(in the rows, 128 means zero)
Each path below is one point turned by a fixed rotation once a step. After each direction that follows a path, write how fast that rotation turns it, in deg/step (0 if it stays still).
Each turn is a multiple of 5 degrees from 10 to 175, or 0.
Each row of a path follows its step; steps can be skipped.

step 1: [122 122 124 122 124 130 128 124 133 121 123 132 136 130 119 130 126 137
 120 131 111 126 134 126 129 134 127 117 132 120 136 130 132 137 139 135
 132 138 140 133 123 138 130 131 125 112 102 117 129 144 113 122]
step 10: [135 130 117 130 126 142 136 132 126 139 123 131 137 120 125 112 124 129
 121 134 125 109 139 137 131 126 116 124 127 130 134 127 126 135 120 143
 130 141 128 112 128 114 128 142 129 126 119 116 134 121 130 129]
step 11: [115 125 123 135 133 118 137 125 120 121 134 123 130 141 130 127 134 123
 134 131 123 106 132 122 119 135 116 116 134 119 146 142 120 113 115 137
 137 138 129 124 127 133 134 123 125 130 124 130 136 132 130 120]
step 13: [126 132 121 142 131 117 137 135 130 138 130 142 135 127 133 116 124 136
 121 128 119 113 119 115 131 125 126 115 137 127 127 125 124 123 130 122
 149 139 133 132 121 130 128 112 141 125 119 123 127 135 132 123]
step 17: [128 128 129 123 122 130 123 129 126 138 120 138 136 130 128 115 115 113
 145 140 120 124 139 119 130 141 128 119 133 120 142 137 121 139 122 125
 134 123 139 126 131 122 124 118 125 118 117 125 141 122 132 122]
step 22: [135 126 119 140 129 136 139 131 127 127 112 128 133 121 136 136 133 116
 123 110 129 123 123 121 128 130 128 127 135 125 145 123 119 149 135 129
 137 139 129 128 124 121 117 137 120 130 112 132 125 131 138 133]
step 27: [106 134 113 125 128 127 130 119 124 118 106 134 130 128 132 120 129 125
 139 129 124 119 128 118 125 127 119 127 133 122 132 133 127 132 140 146
 119 127 141 140 119 135 124 138 131 127 133 129 127 136 121 121]
Directions:
[129 132 129 129 125 131 127 130 129 134 129 129 132 131 124 131 126 128
 130 125 126 129 129 133 127 131 130 130 128 125 127 127 129 132 126 132
 130 128 130 129 127 126 125 129 129 124 127 126 127 126 128 129] -> 155
[126 134 125 127 127 126 127 128 130 129 127 128 125 132 127 130 131 126
 131 128 133 129 126 130 125 128 128 126 128 130 129 130 124 131 130 127
 126 127 122 130 127 130 129 131 129 126 132 128 129 129 130 127] -> 115
[128 128 131 126 128 129 127 124 127 127 127 125 123 125 124 131 126 127
 128 128 127 128 126 125 125 129 131 127 128 127 130 125 126 128 126 125
 123 128 129 129 127 125 125 129 128 125 124 125 133 130 129 127] -> 135
[125 128 129 130 126 124 128 126 129 130 129 128 129 126 129 127 127 127
 129 134 125 129 123 128 132 128 129 130 125 128 130 126 127 129 128 133
 127 127 130 131 128 125 127 129 130 131 134 127 130 125 128 123] -> 175

step 6: [ 97 113 121 117 128 131 135 131 131 140 121 121 130 122 124 117 123 132
 127 129 125 121 123 121 126 134 132 131 125 119 132 132 113 124 126 133
 109 130 120 137 120 124 134 135 115 123 135 116 134 133 120 129]
step 10: [128 112 134 134 126 124 138 143 118 139 128 127 115 135 135 137 127 145
 132 154 126 129 139 128 133 120 114 137 126 116 124 127 137 131 119 123
 119 132 122 121 138 134 125 127 114 132 121 126 128 134 121 125]
step 20: [118 124 131 128 113 134 141 138 114 118 140 113 144 132 134 120 126 129
 132 128 128 136 131 123 126 118 126 135 133 118 136 112 123 127 136 135
 117 126 128 123 134 129 146 113 119 141 138 130 132 134 119 131]
step 21: [113 124 117 135 125 122 137 132 127 150 133 104 132 134 135 136 134 138
 120 141 126 127 139 111 126 124 120 132 126 115 128 135 122 131 131 138
 115 115 120 123 135 127 136 132 123 127 129 129 124 131 119 129]
step 25: [121 110 127 120 128 111 142 138 129 126 128 143 118 124 140 119 122 144
 131 133 133 143 139 135 119 129 131 126 125 118 124 120 118 126 121 124
 126 141 117 132 131 118 125 140 120 131 127 125 130 120 113 120]
step 31: [112 118 116 131 108 143 137 135 115 119 130 122 133 138 130 124 122 141
 125 131 131 149 121 132 123 131 126 137 125 121 139 130 127 127 120 128
 131 125 120 123 130 142 136 131 126 129 125 116 142 119 122 140]
step 32: [120 139 122 133 123 121 135 133 143 129 138 117 129 137 130 125 143 136
 126 152 129 139 122 127 127 125 121 141 126 117 144 135 112 123 124 126
 128 125 119 122 132 131 130 122 139 120 128 123 134 137 122 148]
Directions:
[130 132 126 127 124 126 126 132 127 133 128 129 125 129 132 130 130 128
 130 131 128 128 129 127 128 128 127 127 125 128 127 132 123 126 124 129
 131 130 128 130 126 124 128 125 129 128 130 127 128 125 124 125] -> 100
[132 129 126 128 127 132 130 127 131 132 132 130 129 124 128 128 128 133
 123 128 125 126 126 130 128 126 126 127 126 129 131 127 125 130 131 131
 130 128 128 127 131 132 131 128 126 127 130 128 128 124 129 128] -> 40

step 1: [132 139 136 134 121 112 133 131 129 119 118 124 123 118 123 137 136 130
 114 126 121 115 129 116 149 133 130 124 131 128 121 123 124 145 117 126
 120 126 114 140 141 128 123 134 129 133 124 136 130 140 142 127]
step 3: [128 116 130 113 136 121 115 130 118 126 122 137 126 125 122 141 115 126
 122 146 126 116 127 129 129 114 124 136 118 135 127 125 144 134 125 124
 130 123 116 127 118 141 114 140 129 128 121 136 146 128 131 124]
step 6: [127 126 132 123 120 114 114 136 129 139 116 114 122 138 124 140 125 116
 115 127 124 127 128 129 129 137 142 115 114 140 118 142 139 131 132 125
 137 118 118 130 135 130 123 118 119 130 126 132 126 114 131 119]
step 15: [128 141 134 123 138 131 119 125 125 146 127 123 127 106 129 137 125 126
 130 132 135 128 140 130 132 139 139 132 121 115 129 133 141 143 124 133
 129 112 118 140 145 117 123 131 115 136 132 126 129 138 134 125]
step 21: [132 126 137 120 137 127 120 118 126 119 140 134 143 125 131 131 125 128
 139 126 128 140 128 144 123 136 125 129 113 143 105 132 133 137 128 134
 128 119 136 123 121 146 126 125 121 136 118 142 128 133 128 121]
step 26: [116 129 130 118 117 137 126 127 122 104 127 140 116 118 124 140 114 116
 138 146 121 126 132 130 127 114 123 133 122 134 125 134 128 134 133 137
 113 134 127 123 137 131 124 138 129 130 118 131 135 135 119 130]
step 28: [128 124 133 130 134 119 133 139 142 124 140 125 125 111 123 126 135 124
 148 144 130 123 130 132 130 147 122 123 127 135 134 132 132 141 127 121
 135 120 133 147 139 138 122 139 129 126 119 131 124 131 119 133]
Directions:
[129 131 123 126 130 133 127 127 129 127 130 127 129 128 127 126 127 126
 129 131 125 126 128 129 127 129 128 126 132 131 125 132 130 127 123 126
 132 126 128 129 125 131 129 132 132 126 127 129 127 124 129 128] -> 45
[127 127 128 125 128 126 127 130 127 127 125 130 132 126 123 127 131 128
 127 128 124 130 125 130 129 129 127 130 127 126 130 132 126 129 127 130
 128 125 132 126 129 129 127 131 130 124 126 124 129 132 126 125] -> 155
[128 129 127 131 131 128 127 128 129 131 127 127 127 131 127 125 128 126
 127 129 132 133 130 128 128 127 125 129 122 130 125 130 126 128 129 127
 131 123 128 132 127 127 130 127 130 130 129 129 125 130 123 124] -> 45
[127 125 126 128 128 128 125 131 130 130 126 132 127 127 127 129 128 124
 130 129 126 126 132 129 127 128 133 129 125 126 132 129 121 128 128 129
 129 128 126 126 126 132 132 127 128 131 129 129 131 125 127 131] -> 125

step 3: [118 131 120  98 133 117 126 143 134 135 121 125 137 140 121 131 127 120
 117 126 122 136 120 137 130 133 135 145 141 131 121 123 128 129 116 126
 127 129 124 131 108 119 127 137 125 126 127 106 119 126 129 128]
step 4: [122 121 124 130 138 144 133 137 125 133 122 115 111 135 134 139 117 136
 125 132 132 111 132 137 116 122 132 131 123 126 123 119 126 138 109 147
 138 123 121 122 134 114 109 131 130 116 125 137 122 131 126 124]
step 5: [127 143 123 119 122 143 129 113 131 114 136 131 127 141 131 138 134 139
 128 128 127 125 137 121 141 137 117 124 121 135 133 116 130 133 131 116
 125 115 123 112 126 121 129 148 147 120 130 134 144 133 128 134]
step 7: [111 131 127 122 109 137 110 129 116 131 131 128 113 127 121 126 124 109
 138 132 116 118 126 138 130 125 139 117 135 134 119 123 117 133 132 138
 121 132 131 131 134 135 142 130 129 120 144 111 125 118 123 131]
step 12: [119 126 143 134 124 134 128 140 129 129 122 119 126 137 121 136 125 136
 137 125 118 121 106 149 149 127 131 119 121 126 130 133 109 123 136 136
 122 111 122 145 135 127 128 129 130 125 131 129 133 130 114 115]
step 18: [125 145 144 128 133 138 145 134 136 105 130 137 124 137 128 131 129 122
 132 131 116 110 133 139 138 137 133 135 146 133 131 122 124 138 137 124
 123 125 113 122 123 127 135 131 145 131 134 132 123 135 132 136]
step 30: [130 130 120 133 131 128 113 144 132 131 126 125 139 132 120 142 125 134
 130 132 124 139 106 140 139 122 133 126 146 128 129 116 115 140 113 125
 129 119 115 121 128 125 141 141 132 134 129 136 121 133 112 119]
Directions:
[129 128 131 124 128 128 131 128 129 130 127 130 133 131 127 128 130 128
 126 123 129 129 131 127 125 131 126 133 133 130 130 130 130 124 127 128
 128 127 126 129 130 129 129 128 130 126 131 127 130 126 132 130] -> 140
[128 127 130 124 126 123 130 130 128 123 127 131 127 126 127 126 129 130
 129 129 128 127 127 125 128 124 128 124 132 131 127 130 129 130 128 128
 128 131 129 128 127 123 124 125 127 126 130 125 127 126 126 131] -> 100
[122 129 127 130 127 124 128 131 128 130 127 125 127 130 127 128 125 133
 128 128 131 131 128 128 130 128 127 131 129 129 128 127 129 129 128 133
 125 128 129 132 128 129 133 128 128 127 131 126 124 127 124 126] -> 80
[127 129 129 129 127 131 126 127 128 125 124 125 129 127 128 130 128 124
 130 129 133 129 131 130 128 125 126 127 132 129 129 130 124 128 127 126
 125 126 130 128 134 122 129 130 126 129 128 130 130 123 128 127] -> 140
[129 132 132 128 131 132 131 127 129 126 127 127 130 127 126 132 128 128
 130 130 132 127 131 127 125 131 129 126 123 132 129 129 131 130 127 129
 132 129 128 128 124 124 132 126 128 129 131 129 126 131 127 128] -> 80
[126 128 129 125 131 126 125 123 129 132 129 129 126 129 125 129 128 123
 124 132 128 126 128 129 132 129 127 130 128 127 129 127 131 125 128 125
 127 129 129 132 130 126 127 122 127 127 132 127 127 130 125 129] -> 85

step 0: [134 127 134 123 123 130 142 132 127 111 121 127 126 118 126 117 126 131
 122 127 124 124 119 143 131 122 119 130 121 147 142 138 115 116 109 116
 112 126 129 114 127 137 114 132 131 127 128 128 115 118 119 128]
step 2: [120 132 132 134 134 139 142 136 129 117 135 129 120 112 120 118 141 142
 122 114 120 137 123 119 125 114 128 132 125 135 123 135 127 123 123 123
 117 133 127 116 132 128 120 144 149 139 124 135 124 114 128 117]
step 9: [128 133 115 125 124 125 127 140 120 117 120 126 124 118 142 116 127 114
 131 134 115 128 134 135 126 129 116 112 145 127 137 144 121 128 128 134
 115 119 115 121 128 137 124 134 135 121 125 148 125 110 125 125]
step 22: [109 136 109 135 124 137 142 132 121 120 137 128 129 130 137 132 135 126
 119 124 102 133 126 126 136 125 118 118 127 120 137 138 123 129 125 120
 127 130 128 141 128 137 130 134 129 151 116 137 126 130 124 114]
step 24: [125 136 129 126 121 133 137 126 109 122 135 112 130 134 138 117 123 133
 123 142 117 137 142 136 130 129 122 120 113 122 139 127 116 135 125 131
 138 117 120 128 129 140 123 125 139 141 117 141 128 121 107 128]
step 28: [119 131 126 124 122 129 133 131 116 113 126 118 119 129 122 120 119 142
 128 136 116 127 129 137 120 117 117 124 129 132 132 122 123 111 127 122
 115 124 113 120 128 119 114 146 123 155 120 136 127 129 126 114]
step 31: [117 140 123 130 122 131 142 134 122 122 130 122 117 119 117 114 136 146
 113 118 120 132 116 130 133 118 115 139 121 142 120 129 122 113 124 128
 121 138 121 134 118 127 122 133 140 128 123 135 121 129 119 113]
Directions:
[130 130 129 130 131 129 125 129 128 131 131 126 128 126 127 126 127 133
 132 128 125 129 128 131 128 128 130 124 131 125 130 126 128 129 129 124
 124 131 125 127 126 132 129 128 130 126 130 122 129 125 126 127] -> 45
[127 131 127 130 129 130 130 129 129 131 126 127 124 127 125 131 131 128
 128 122 125 129 132 123 127 128 127 127 128 126 128 129 128 126 128 127
 128 127 133 130 127 128 129 123 127 127 128 129 130 124 133 125] -> 90
[126 129 127 127 132 132 127 128 125 127 126 129 126 129 126 131 130 128
 133 127 122 126 126 130 126 125 129 134 130 128 129 130 129 126 129 126
 131 131 125 129 130 125 126 129 128 126 126 128 125 131 127 131] -> 125
[127 127 126 124 127 127 128 131 125 132 127 126 128 126 128 122 128 129
 128 127 127 129 131 127 125 125 131 128 130 130 126 128 130 129 132 133
 130 127 127 128 128 128 128 129 136 126 130 131 130 129 128 127] -> 100
[131 130 133 128 128 127 126 127 125 131 130 128 130 125 129 131 132 126
 130 130 127 130 127 127 123 127 125 128 125 128 128 132 126 130 127 131
 125 129 130 125 128 128 127 127 130 129 130 128 129 127 128 134] -> 120
[133 128 127 124 129 131 129 127 128 128 126 130 129 124 130 127 127 127
 129 129 129 129 132 132 129 127 129 129 127 123 127 126 127 129 127 129
 133 126 126 130 125 129 126 126 125 125 127 131 128 122 128 132] -> 125
